Each run below is a few steps of one of 7 hidden systems, one row a step.
seq 1, Q_144 (9 x 20):
[[-38 -32 -13  44  -7  -5 -18   1  21  21  33  -7  44 -11  -8  -6  31 -17
    8  47]
 [ 42   7 -28  30  11   6  -1  -3 -62   8  40 -32  -6 -13 -20   7  -4 -29
    4  -8]
 [ -7 -25 -29 -30   1   4  44  -9   5 -40  23  -2 -50  27 -12  11  -2 -27
  -17 -11]
 [-13  29   9 -29 -28  28 -16  -5   0 -50 -16  41  -8   4   2   7 -33 -21
   -6  21]
 [ 10  18  29 -20  15  10 -47 -14   8  -1 -29   8  16  19   1  26   3  32
  -29 -30]
 [-36  -3  24  29  25  14  -1  21  28  38 -32 -20  17   6 -10 -11  33   3
    4 -15]
 [  8   8   5  29   4 -30   6  39 -10  30  -8 -35 -19 -24  -4 -37 -24   0
   22  -1]
 [ 10 -28 -17  -1  -9 -58  10  -6  14 -15  37 -10 -18  -3  -1 -14 -24  15
    0  25]
 [ -6  -9 -13  11 -14   2 -12 -37  -8 -34  48  17  30  -6  -8  21  -1  -9
   -5  40]]
seq 2, Q_191, 9 rows:
[[  7 -17  -1  37  -5  11 -29 -16  22  11   0 -15  49  36 -12  37  29  -7
  -20  32]
 [ 39 -25 -35 -12   8  -9  25   7   1  18   2 -39 -16  42  10  31  12 -12
  -40 -16]
 [-10 -14 -34 -38 -34   8  43  37  15 -25   3   4 -25 -11  30 -10 -11 -27
   -5  18]
 [  1  36  12 -13 -37  30 -17   0  -4 -34 -24  41  18  -8  12   4 -32 -12
    8  40]
 [-14   7  17   5  21  -9 -48 -32  14  27 -21  15  27  37  -2  22  -3  -2
  -34  25]
 [ -5 -16 -14  20  29  -4  21  24  22  39  -9 -57  10  27   3  10  18 -15
  -38  -1]
 [ 20   5 -25 -20 -13  -4  37  50  -9 -16   4 -34 -41 -10  13 -17 -33 -22
   -9  -4]
 [-21  22  -2 -14 -33   3 -20   1  -4 -39   5  39 -14 -21  -4 -21 -44 -29
   19  45]
 [-21  22  22  29  23  15 -40 -49  -8   0  -1  23  37  21 -25  24  -4 -14
  -15  31]]
seq 3, Q_607 (9 x 20):
[[ -7 -30 -21 -23 -12   8  -8  22  25 -30  21 -20  -7   8   5  14  15 -10
  -33 -11]
 [ 10   0  -7   3 -19  37   6  15   5 -18 -17  -3  -6  33 -10  21  10 -34
   -7   3]
 [ 26   9   3 -13  -4  -8  -4  -3  11  -1 -27  -1  -5  38  11  21 -26   1
  -27  12]
 [-17   0  20   5   8  -6  12   4  34  16 -32  -3  25  13  17   7   5  21
  -10  17]
 [ 12  -6   7  26  -7 -13  -3  29  15  30 -16 -24  17  -5   6 -14  10  15
   12   9]
 [ -6 -25  -7   2 -11 -27  -3  26  22   4   8 -17 -20  -1  -3 -22   3   0
    7   3]
 [-16 -12 -15  16 -12  -2  10   6   8 -14  16  -4 -11  10 -14  -8  -6 -32
    6  32]
 [ -1   3 -21  -3   3  -3  -1  -2  -5  -6  16 -12   5   6   5  12 -22 -29
  -33  30]
 [-18   6  -7 -15  15  19  -5  11   6   8 -10  -9   8   2  15  12   0 -17
  -34   0]]
seq 4, Q_803, 9 rows:
[[ 12   8 -19  -6  -1  15  -5 -24 -49  -5  34  15  -5 -32  -7   0   4 -14
   14 -12]
 [ -7   5  -4 -20   6  24 -34 -38 -23  -8  14  35   7   1  -5  16  18  -7
   -8 -14]
 [-11   9  26  12  19  32 -13 -30   1  -3 -14  11  20  19 -17  25  28  12
   -2 -21]
 [  8  17  35  12  18  10  22  -5   2  -1 -30  -4   0   5 -11   2  11  37
   14 -33]
 [ 13  16  22  -1 -16   5  13  22  -4 -13 -18   5   0 -32   9 -20  -5  35
   32 -18]
 [ 23   1  -3   4 -37 -10 -22   6  -4  -3   5  16  24 -28  15 -11  -1  19
   28  20]
 [  4 -31 -13  16 -19 -16 -14 -29   5   3  29  15  16   0  -4   1  23   6
   19  19]
 [  1 -28 -20  11   8  13  30 -28 -10   0  29   2  -7  14 -17  12  38 -11
   12 -13]
 [ 12   2 -16 -28   6  34  30 -12 -23  -4  -1  16 -17   5   7  16  15  -9
   -5 -33]]
seq 5, Q_803 (9 x 20):
[[  8 -15  25  29  -2 -54  25 -12  18 -32  10 -11 -31  13 -29 -19 -27  36
   32   9]
 [  7  -5 -22  13 -22  14  35  27 -19 -48  49 -27  -4 -46  -7 -11  -6  -9
   20   4]
 [ 44  -5 -37 -32 -14  -4 -33 -17 -37 -11  45   4   4 -18  18  23  -8  -6
  -30  -1]
 [-13 -27  -4 -22  -7  18 -50 -27  24 -22  13  22   0  40 -14  31  32  -9
  -26 -10]
 [  9  -2  14  26  16  28  28 -12  17 -10 -26 -21  10  55 -23  41  25   0
  -14 -17]
 [ 16  18  22 -18  12  -4  57   9   9 -22 -30 -15 -23   7  11   1 -23  36
   -2 -28]
 [ 10  10  -1 -26 -39   6  -2  53  16 -20 -14  -2  13 -40  37 -20 -15  25
    3   6]
 [ 25 -19 -14   6 -35 -31 -41   6  22  21   6   3  34  -5  24  -3  -1  11
    0  42]
 [-10 -53 -18  25  -8 -31   9 -23  26  10  29  -3  -9  31 -20  -1  26 -11
   14  18]]
seq 6, Q_736:
[[ 24 -58 -24  17 -21 -31   6 -39  -3 -34  59   2 -53  29 -46  -3  23  -5
   35 -10]
 [ 32  23 -23  -4 -36  52  22 -45 -49 -44  13  45   9  12  -6  34 -11 -38
   16  34]
 [ 45   6  -1 -61  -1   8 -18 -43  -8 -11 -24  34 -14  40  20  42   3  27
  -33 -34]
 [-29 -15  22 -19 -15  54  16   7  47 -25 -35  17  27  20  10  20  57  29
    2 -29]
 [ 22  19  25  20 -10  19  19  35   3  50 -65  -1  22 -15  24 -20  23  33
   43 -22]
 [ -6 -25  19  17  -9 -58  19   1  30  30 -19  11 -25   0  -1 -46   0  36
   53   7]
 [ -7  -8 -10  29 -19 -37  31 -27   3   0  28  20  32 -23   8 -11 -16  10
   32  69]
 [ 41 -22 -44  -5   0 -36  14 -43 -16  18  40  -7  19  13  23  30  -5   1
  -26  34]
 [ -1 -39 -51 -23 -13  21  22 -11  11   0  16   1  -6  41  10  33  34 -41
  -32   9]]
seq 7, Q_525 (9 x 20):
[[-17  16  -7  -3  13  -4  27  46   7 -10  -3 -40 -12  -9   8  -7 -38 -19
  -35  10]
 [ 34  11 -11   7  -5 -32 -31  27 -17  21   3 -25 -16 -10   3 -16 -38 -15
  -10  10]
 [ -4  -8   4  -8  -9 -31 -23  15  14 -42  29 -17 -27  -7 -15 -12 -35   3
  -13   5]
 [ -7  12   8  33  10  -7  -2   8   6 -18   8 -28   6  14 -24   6 -31 -17
  -17  28]
 [ 36   3  -6   8  16 -19  11   3 -12  -9   8 -37 -16  20  -8  14 -21   1
  -27 -10]
 [ 17  15  -9 -13 -10   6   8  38 -10 -31  11 -24 -10 -24  10  -5 -26  -2
  -14  -6]
 [ 22  18   9   6 -20  -9 -41  20  -1 -16  -3  -7   5  -5  -5  -4 -32   0
   -3  16]
 [  4  -4  20   7  -1 -19  -6   4  29 -28  -5 -18  -5  26 -15   7 -17  15
  -14   5]
 [  7  -3  -2  21   6  -4  30  26  14  -1  -7 -38   7  13  -1   9  -7  -3
  -13   8]]
seq 8, Q_525, 9 rows:
[[ -9  40  40 -54   3   7 -53 -10  -8   7 -62  71 -46  -2   5 -29 -26  10
   17 -35]
 [-71  17  54   1  21 -27  28  -3  47  13 -65  38 -27  10  -9 -44 -28  21
   31  13]
 [-24 -11  16  52  40 -50  60  -8   7  74 -18 -19 -13  -2 -11 -44   2  14
   47   7]
 [  2 -33 -30  27  12 -30  42  -4 -37  19  63 -18 -32 -47 -20 -43  23   0
   53 -26]
 [  0   5 -17  24 -14  24 -17 -35 -60 -47  74  23  -3 -44 -41  -8   0 -32
   41   4]
 [ 13  36  28  11  16  26 -20 -75 -40 -63  19  37  10  23 -46  46 -17   6
   -5   0]
 [ 11  55  44  -8  40  39  46 -23 -14 -28 -45  -2  16  19  -2  38 -16  42
  -23 -40]
 [ 37  43  31  -9   0  23  26  52 -12  29 -75 -10  -3 -25  30 -16  -4  42
   25 -48]
 [ 18 -12  22  -3 -55 -20 -19  52  27   4 -36  21 -28 -22  11 -58   0  31
   72 -11]]
seq 9, Q_607 (9 x 20):
[[-40 -12 -13 -24   0 -24   4  -3  21  32 -14  32 -28   7  17 -27 -10 -23
    0  25]
 [-25  -1 -10  32  20 -13  -7 -27  -9  46   3  12  14   6  -7  -5   4 -29
    7  38]
 [-13   1 -16   7  46 -27  10  -7 -16  37  25 -30  -3 -14   2  -5  -9  -7
  -29  -5]
 [-40  17  -6  -8  26  15  26  25 -10  20  -6  -5 -22 -32   4 -30  -3 -26
    1 -18]
 [ -6  28   4  -8  -1   1 -30   3 -26  16 -15  28 -30 -16  -6 -28 -29 -29
   17   5]
 [-32  10  17   0  30 -21 -34 -43  -8   4  12  27  -5   1 -17  -6 -19  -1
   -7   9]
 [-22  20  17  28  45   6   2 -24 -22   5  22 -16  22 -22 -21   3   3  11
   -7 -15]
 [  1  26  10  -7  21   8   4  26 -29 -11  10 -21 -14 -44  -3 -17 -16  13
    1 -41]
 [-14  17  18 -23 -16  17 -21  11  -9 -29  -6  31 -27 -26 -10 -27 -16   0
   24 -20]]
seq 10, Q_144:
[[ 62  59  20  18  -4  33  45  47 -25 -28 -46 -49   7   9   5  21 -48   6
  -12  -6]
 [ -8 -27  -5 -44 -19 -23  20  63  72 -27 -18 -40  -4  12  41   4 -11  34
  -50  -2]
 [  7 -14   1  17 -64   6 -77  50  35  -5  -3  -1  46 -17  11  -9   5  -9
   14  52]
 [ 82 -23 -12  47  -8  -6 -34 -10 -14  21  14 -46  23  40 -15  40  29   6
   -8  -4]
 [ -3 -19 -32  34   0  23  79  15  13  -6   3 -46  -3  39 -12  20  14 -46
  -11  25]
 [ 22  28 -27 -33 -25  14  23  47 -14 -37  -2 -17 -22 -15  27   2 -60 -38
  -32  27]
 [ 14 -23 -11 -57 -31  -7 -62   8  35 -34   1  15  -7  31  18  25  -7   1
  -48   4]
 [ -6  -4  17  32  -9  35 -65  -6  21  17 -27   8  36  41 -23  24  30 -25
   -7  19]
 [ 19  20   6  46  41  11  14  17 -14  44 -32 -54   0  30 -18   9   2 -19
  -13 -15]]
seq 11, Q_736:
[[ 14   1 -32  48  29 -12  -4 -16 -49  48  60 -34  51 -50   3   5  16 -11
   -2  16]
 [  5 -44 -57  -5  17 -16   0 -20 -33  20  58 -12 -59  16 -24  -1  19 -51
  -10 -26]
 [-31  16 -27 -33 -15  52 -17 -21 -34 -28  14  51 -31   6 -13   7  -5 -79
   -7  13]
 [ -9  39  21 -48  26  24 -67 -27 -21   4 -28  41   2   4   9  21 -12   3
  -39 -26]
 [-48  -1  40   1  41  28 -19  -1  25  -2 -11  -7  24  -8 -13   6  48  41
  -13 -59]
 [ -7  12  17  37  18  25  22  39 -21  28  -6 -25  10 -53 -11 -35  30  18
   49 -47]
 [ 13  -8   3  15 -12 -42 -11   6 -23   9  20  11 -46 -39 -19 -55 -15   8
   65 -15]
 [  4  -4   0  16 -21 -28 -32 -51 -16 -36  51  38   7 -17 -25  -4 -22  -1
   28  44]
 [ 39   1 -15   3  14   4  -9 -66 -37 -18  46   4  33  18  -6  59  10   9
  -31   1]]
seq 12, Q_308, 9 rows:
[[ 15  10  23  27 -18   9   5  13  12  -9 -36  -2 -12  30 -20  -3  -2   2
   27   2]
 [ 35   1 -10  -9 -12 -19  42 -12 -13 -16   3   2 -16   4  10   1 -25  12
   10  10]
 [ -1 -20 -12   2 -23  -6   8  11  12 -23  35 -11  25 -22  10  -1   8  12
    1  20]
 [ 21   5  -9  21 -12  22 -26   8 -17  -3  15 -16  25  -2  -7  20   9 -20
  -10  12]
 [ 15  -8 -10 -12  -7  20  -2   0   9  -7 -17  -1  -9  40  -3  24  15 -15
  -20 -12]
 [ -7   4  -1 -10 -24  11  30  15  15 -11 -30  18 -16   8   8 -10  -6 -11
   16  14]
 [  3   6 -17 -15 -14 -17  12  -1  -5  -2   7  13   6 -19  26  -8 -25  -4
   -5  36]
 [ -6 -18 -14   8  -3 -15 -20   5  16  11  18 -13  25  -4  12   6   4  -4
  -20  25]
 [  7  -4  -7  21   5   8 -12  19   2  21 -11 -22  -1  17  -9   5   8 -25
   -9  -1]]
seq 13, Q_308 (9 x 20):
[[-10 -42 -29 -11 -15   2  14 -10  13   3  11  16 -23  20   0   0  31 -26
   10   3]
 [-24   1 -22  11  -9  21  22  -8 -12   9  10  21   6 -15   4  -8  11 -36
   17  29]
 [-14   0 -28 -22  12  13   6 -14  -9  25   6  12  15  -7  25  15  10 -20
  -28  10]
 [-31  -7  -3 -10   2  14 -20  19  19  31 -21  10  10  -3  16  -6  22 -14
  -10   2]
 [ -6  10  -2  -9   7  -8 -16   3  -5  38 -27  15 -20   2   8 -17 -11 -18
    3   2]
 [-25 -15  -7  -7  16 -33   7 -13  11  25   3   9 -21   6   3 -20  -4  -2
    1   7]
 [-31  -5  -3  24  23 -16  11  -2  -1  21  18 -11   1 -18 -10 -19   6  -8
    8   4]
 [-11   1  -7   1  31   6  -1  -2 -18  13  19 -15  -5 -16  -8  -2  11  -8
  -14 -27]
 [-27   1   8  -9  16  18 -12   1  -1  -3   4   6 -16 -11 -11  -8  19  -3
   -1 -35]]
seq 14, Q_191 (9 x 20):
[[ -9  19   6   7  25  11   9  19 -22  -2  19 -30  17 -44   4  -8   1  14
   -8 -26]
 [ -1   4   9 -13  -2   1 -40  20 -11 -16  12   0 -32 -22 -16 -23  -5   6
   11 -37]
 [-20  -6  19  26  -4   8  -8 -15   1  -4  -5  20 -16   5 -32 -17  17  -6
   42  -9]
 [  7   6  11  21  26  -7  29 -40 -18  17  -3   6   2   7 -13   5   7  18
   18  -9]
 [ -9  -7  -4 -12  21 -18  27  -7  -4   4  24  -8   4 -29  15  -7   8  33
   -7 -20]
 [  1  -2   8  -7 -17  11 -14  29  -2 -25  15  -5   2 -33   1 -14   8  22
   14 -24]
 [ 16  -4  14   4 -20   1 -39  -8  -2 -10  -5  24 -14   8 -21  -8  12   9
   29 -15]
 [ -1 -20   2  22   3  -9  12 -34  10  24  -4  12   6  23 -12   4  29   8
   20   2]
 [ 18  -8 -16  -1   8  -7  42  -7  -9  13  10 -15  15  -9  21   9  15  24
   -5  -8]]

Name the system that made each run.
seq 15:
[[  3 -42 -33 -12  44 -38   7 -16  -9   0  73 -50 -28  -3 -12  10  14  11
  -47 -45]
 [-18 -10 -43  -5 -30  66   2  36 -26 -34  37  -8 -16 -21 -14   2  22 -76
    4  -4]]

Q_736
seq 16:
[[ 16  12 -16  23 -12  37  37  35  -7  10 -22 -27  10   9   5  10   3 -34
    2  12]
 [  8  10  -7 -34   6 -35  17 -17  -4   3 -10  18 -17   6  25  -3 -41  11
  -19  19]]

Q_803
seq 17 (2 x 20):
[[ -1 -12  44  24  18 -49  -2  17  54  62 -69 -16  -4  36   2 -22   6  55
   16  -9]
 [-14 -25  23  64  -5 -60  32  31  42  27  -8 -32  -4  -1 -16 -49  -5  25
   54  32]]

Q_607
seq 18 (2 x 20):
[[-15   2  23   6  23  10  28 -33  -3  -8  -4  13   2  -5 -11  -2  28  38
   23 -39]
 [ 36  15   7  12 -11  -3  21  -2 -29 -10   3   2   0 -27   1 -10  -5  33
   39 -15]]

Q_607
seq 19 (2 x 20):
[[  0  15   5 -24 -15  36 -13  30 -20  26 -38  34 -20 -37  18 -32  23  -2
   41 -47]
 [-15  -3  38   6 -13 -25 -60 -14  14  17 -15  44  -3 -16  -8 -36   6  32
   46  -5]]

Q_736
seq 20, 2 rows:
[[  5 -19 -21  -1  27  -3  32 -23  -9  35   1  -5 -12  18   2   8  29  -3
   -3 -21]
 [-10   0 -29 -23  -4  23  18   5 -26   6  18  13  -7 -39  20 -12  12 -16
    7 -11]]

Q_525
seq 21:
[[-17 -19  -1 -28 -39  54   1  34  11 -26  -7  30 -17 -35   4 -25  54   7
   49 -48]
 [ 35  20  31  15 -34   0 -63  -2 -12  23 -34  45  15 -19   0 -24   4  20
   59  -1]]

Q_736
seq 22:
[[-24   0  13   0  21 -36 -12  -4 -33  -7  33  14 -79 -43 -39 -65 -20  -1
   55 -45]
 [-16  16   7   1 -16  -3 -47 -35 -37 -53  66  44  12 -62 -23 -14 -26   1
   27  25]]

Q_736
seq 23, 2 rows:
[[-34  -1  30 -25  42 -43 -38 -61  -4  27   6  49  -1 -16   3 -13   4  49
    2 -21]
 [-58   1  24  35  45   1  -1 -44 -15  40  15  27  21 -36 -21 -23  37  12
   35 -13]]

Q_144
seq 24, 2 rows:
[[ 12 -16 -30 -18 -62  49 -54  66   9 -19  -9   2 -31   9  -7  -9   9 -69
    2   4]
 [  8 -13 -17 -24 -43 -26 -19 -28  33 -24 -16  39 -15  62   6  17 -43 -29
  -19  74]]

Q_525
seq 25:
[[-42 -23   8   1  49 -27  31 -45   2   2  43   5   1 -24 -11  -8  29  37
    4 -34]
 [-38  15   7  10   7  23  19  -8 -33 -15  30  23  -3 -63 -12 -31   7  -3
   46 -13]]

Q_144
seq 26:
[[ 18  37  -1  -2 -19  17 -31  12 -31  33 -43  30 -11  -7   6 -19 -22 -39
   25  15]
 [ 21 -12  -2 -18  21 -45  -1 -29  15  35 -20   4 -19  41  12   7  -6  20
  -25  -4]]

Q_144
seq 27 (2 x 20):
[[ -3  17  10 -38 -15 -13 -18   1 -31 -46  25  36 -51 -56  -7 -41 -33  17
   36 -33]
 [-45   1  45  35  -2  15 -47 -43   8 -15   8  50  28 -14 -40  -9  30  15
   47   4]]

Q_191
seq 28:
[[-43  -5  -2 -62  -2 -16 -45 -48  -3  -7  21  76 -13 -28  19 -17  -1  16
   -1  -4]
 [-21  -5   5   9  10  30 -52 -34  -6  21  23  22  78 -29   9  28  55  22
  -13  -2]]

Q_736
seq 29 (2 x 20):
[[-19 -10  13  60  19  41  25 -19   2 -17   2 -18 -10  47 -65  21  37 -35
   17 -14]
 [ 25  48  14 -10  36  10  73 -15 -42 -27 -12 -13 -32   1  -4   9 -36  17
   -4 -38]]

Q_803
seq 30 (2 x 20):
[[ -8 -20 -33 -39  -8  11 -27   7  -7 -11  24   6 -32   3   0   3  10 -32
  -28 -20]
 [-28  16 -10 -23  -4  10 -20  -7   0  -9  -4  26  -2   8   8   8 -28 -40
  -24  37]]

Q_525
seq 31:
[[  67    1   19   21  -31  -29 -100    6  -16   -3   -2    2  -18    7
   -33  -12  -21    6   34   -6]
 [  -6  -58  -29   45    3  -28   -3  -51    8   33   34    7   -7   38
   -34    4   44  -33   26   25]]

Q_191
seq 32:
[[ 21  11 -10 -42   7  -3 -15 -48 -28 -24   5  34 -35  24  -3  24 -20  -7
  -23 -19]
 [-37  11  21  -8   0  53 -10  -2  24 -42 -13  13  27  12  -7  22  15  -1
  -21  -2]]

Q_803
seq 33, 2 rows:
[[  2  36  25 -11  13  50 -66   5 -20 -82  25 -11  15  -9 -33  41 -16   1
  -44 -34]
 [ 41  26  50  14  15  -1 -62  -9   5 -44 -10 -30  29  27 -27  42 -11  53
  -33 -32]]

Q_803
seq 34:
[[ 16 -23   3 -13   4 -41  -2  -4  26  10  -4  -7 -18  19   7  -5   7  39
   -2 -18]
 [-12 -15  -7  22 -24  15  30   5  19 -13   6   2  22  -4   0   1  19  -5
   21  31]]

Q_736
seq 35 (2 x 20):
[[-38  -2 -25  -3   8 -15  29  30   3  45  13  -9  21 -56  40 -34  -7 -16
   -5  32]
 [ 22  42  -2   7 -14  26 -50  38 -43   2   6 -10  15 -54   5 -11 -26 -22
    2   2]]

Q_191
seq 36 (2 x 20):
[[  0  -2  -6 -22  -5  17 -39  -7   6  15 -28  21 -20  45  -5  19   5 -36
  -24  -4]
 [-42  23  31  -7  26  29   5 -14  16   6 -41  18   6  19  -7   7   3   1
  -10  -7]]

Q_736
